[[ 13 -26 -12 -63   2]
 [ 30 -16 -35  49  66]] -63

[ 25 -53  28  70] 28

[[ 58 -32  17  31  57  -4   2]
 [ 39 -10 -41  52  10   2   3]
 [ -3  17 -10 -20 -12 -19  36]] -4

[-61  11 -25  18  14] 18

[[  2  78  49   4  -2]
 [-19  30  31 -18 -14]] 4

[-31 -11  14  57  76 -26] 76
---
[[-6, -29, 59, 14, -5, 3, -17], [44, -21, 58, 14, 10, 0, 8], [-48, 30, -80, -12, -6, 3, -6]] >> 10
[[53, 74, -61, -22, 4], [1, 41, 39, 3, -25], [26, 45, 24, 35, 26]] >> 39
[[-1, -14, -12, 22, 7, 10, 9], [-30, 70, 0, -1, 5, -26, -28], [6, -23, -3, 29, 29, 19, 6]] >> 5
[[-2, -6, 66, -8, 13, 42], [-5, -17, 31, -21, -7, 4], [1, 1, 47, 26, -2, 19]] >> -21
[[-31, -12, 40, -2, 24], [4, 31, 50, 20, 76], [32, -1, -30, 15, 12]] >> 50
[[38, 13, -16, 25, 9, 6], [3, 9, -67, 3, -5, 8], [-10, -3, 23, -9, -14, 2]] >> 3
[[-8, -33, 1, -51, 4, 8, 18], [-10, -35, -3, -65, 4, 13, 26], [4, -18, 27, 55, -4, -33, -50]] >> 4
---
[-45  10 -10  -1 -59  57  16] ans = 57
[-2 15 60 75 20 -5  9] ans = -5
[-37  -2  17 -64 -48  -6] ans = -48
[ 58 -41  54 -61] ans = 54
[  3 -65  14  -8] ans = 14
[33  5 46 74 25 67] ans = 25
[-37 -48  20 -23   1  35  62] ans = 35
[-3 26 79 37 56] ans = 37
[-29  48  62 -70  -1  63] ans = -1
---
[[-411 -182  778 -493 -518]
 [-409  -92  934 -307 -571]
 [-513   -6  935 -485 -462]] yields 934, 935

[[54 46 57 31 60 35 27]
 [15 71 50 19 55 46 57]
 [ 1 81 52  7 58 45 62]] yields 19, 81

[[6809 9173 9084 4509 5531]
 [9112 4889 2151 6033 5835]
 [5239 7402 5123 2090 8101]] yields 2151, 9173

[1423 6045 9054 4939 5914] yields 9054, 9054

[2 7 2 1 5 2 6] yields 1, 7

[145 603 876 595 836 617 639] yields 595, 876

[[ 15  11  23  -1  22 -11  20]
 [ 40  -2 -14   5  29  28  17]
 [ 27 -10 -29  14  -7 -14  -7]] yields 5, 40

[826 345 222 396 389] yields 222, 826

[4343 9395 1759 3853 4005 3083 2916] yields 3853, 9395
---
[[ -5 -64  -5 -14  41 -24   5  42]
 [ 42 -44  26  15  -4 -33  20 -42]
 [-43  34  -6 -66 -62  42  36 -21]
 [-40 -49 -56  52 -35  62 -63  -7]
 [-53 -49  18   2 -55 -52 -27 -20]
 [ 43  39  42 -28 -44 -64   0 -59]
 [-36 -11 -46 -50  68  19 -34 -43]
 [ 12  54  68 -11 -34  38  21  21]
 [-14 -67  -7  38 -17 -12  29  15]
 [-20  -3   9 -66  37  14  19   3]
 [ 25  52 -41 -44  19  68  49 -61]
 [ 31 -62 -36  53 -41  -2  -1 -57]] ⇒ -5

[[-11  30   4 -28   4  18 -56  -6]
 [ -1  -8  54 -36  22  -7  38 -28]
 [ 24   7  33  30  23  -5  -8  -9]
 [-23  -2  10 -30   8 -19   0  -2]
 [ -6  28 -45 -12 -10  76 -44  46]
 [ 27  42   6 -44  15   5 -26 -24]] ⇒ -11

[[ -5 -27  40  -9 -10  -4  42 -12  10  62]
 [ 32  43 -30  24  12 -17   1  35  22   6]
 [ 15  27  10 -16  30   5  -1   4  36 -26]
 [-17   3   1  -4   1  -6   3   6   6  -8]
 [-10  -7   5  -4 -37 -51  34  41  12  23]
 [-20 -48 -38  32 -24 -12  11  22 -60  -4]
 [  8  28  -8  22  26  -8  16  35   9  19]
 [ -5  -6  18 -16 -39  -8   7   0 -12   3]] ⇒ -5

[[-44  36  -2 -13  21  21   1]
 [-19  26  10   5   0 -27  -7]
 [ 17 -44   5 -21  24 -28 -28]
 [-13  20  49 -18  70   4  -8]
 [  2  20  15   0   5  -1  15]
 [  3 -39 -54 -20 -25  22 -31]
 [ -9 -21  13 -28 -30  -4 -24]
 [ -1  -6  24  -8  13  -2  20]] ⇒ -44

[[-31   7  20  16 -20  20  12]
 [ 78  42  31  12   0  40  28]
 [  4  18  13 -10 -31 -19 -53]
 [-15 -37 -49 -46 -30 -15  -5]
 [ 19  17   3 -37 -37 -20 -24]
 [-67 -42 -46 -46 -49 -37 -33]
 [ 11   5  15  32   2  41  -9]
 [-55 -49 -20 -15  -4  -5 -20]] ⇒ -31

[[ 40  10  34  26  -7 -47  10  29   7  55  38  38  -1  11]
 [ 40 -37 -46 -32 -47  -3  40 -41 -40 -40 -34 -36   2   3]
 [-32 -55  18 -28  45  38  27   4  41 -39 -38 -29  19   7]
 [ 38  32 -35   0 -66  12  25 -27 -57 -55 -12 -53  -8 -39]
 [-61 -18  -3   5  64  32  17 -32  72   0  -6 -25  14  35]
 [-18  33 -28  57 -13  55  28 -22 -20   3  10 -37 -13  -5]] ⇒ 40
---
[[-26 -10 -49  72  40]
 [  4  -8  12   0   2]
 [-23 -10 -47  60  35]] -> 12

[[-45  21  44 -76]
 [ 27  62  11  33]
 [ 56 -79  40  56]] -> 11

[[ 13  10   5  23  -8  12  25]
 [ -5  60 -16  49 -24  41 -33]
 [ 13  26   7  21  -8  15  20]] -> -16

[[-67  27 -13 -38 -21  -1   7]
 [-68  27  11  19  40  28 -50]
 [-67  11  -5  36  34  45 -25]] -> 11

[[ -8   7 -22   1 -29   6]
 [  4 -18  63 -30  49   6]
 [-25   7 -19  -8 -16   3]] -> 63

[[ -8  14   9  20  20 -40   1]
 [ 60   3 -61  45  14  -7  12]
 [ 17   3 -30   9  24 -37  12]] -> -61

[[ 70 -79  24  29 -43 -48]
 [-47  -4  19 -32 -46 -45]
 [-21  44   5 -18  -3 -45]] -> 19

[[-32  43  -7 -16]
 [-38  53   4   7]
 [-81  29  43 -13]] -> 4
---
[[69 47 16 31 66]
 [46 66 66 51 20]
 [57 47 31 53 87]] >> 57

[[415 335 945 617]
 [ 31  95 708 450]
 [835 286 238  36]] >> 835

[[375 257 365 244 292 356 358]
 [140 546 614 309 411 207 859]
 [361 316 289 428 312 255 348]] >> 361

[[-847  503  441   16  206]
 [ 815 -353 -550  220  235]
 [-196  -79  675 -154 -945]] >> -196

[[ -8  -2 -19 -39  23   9]
 [ 20 -12 -21 -30  17  15]
 [ 33 -27   5 -15  -8  -8]] >> 33

[[88 63 50 24 58]
 [54 19 52 30 54]
 [40 76 35 19 50]] >> 40
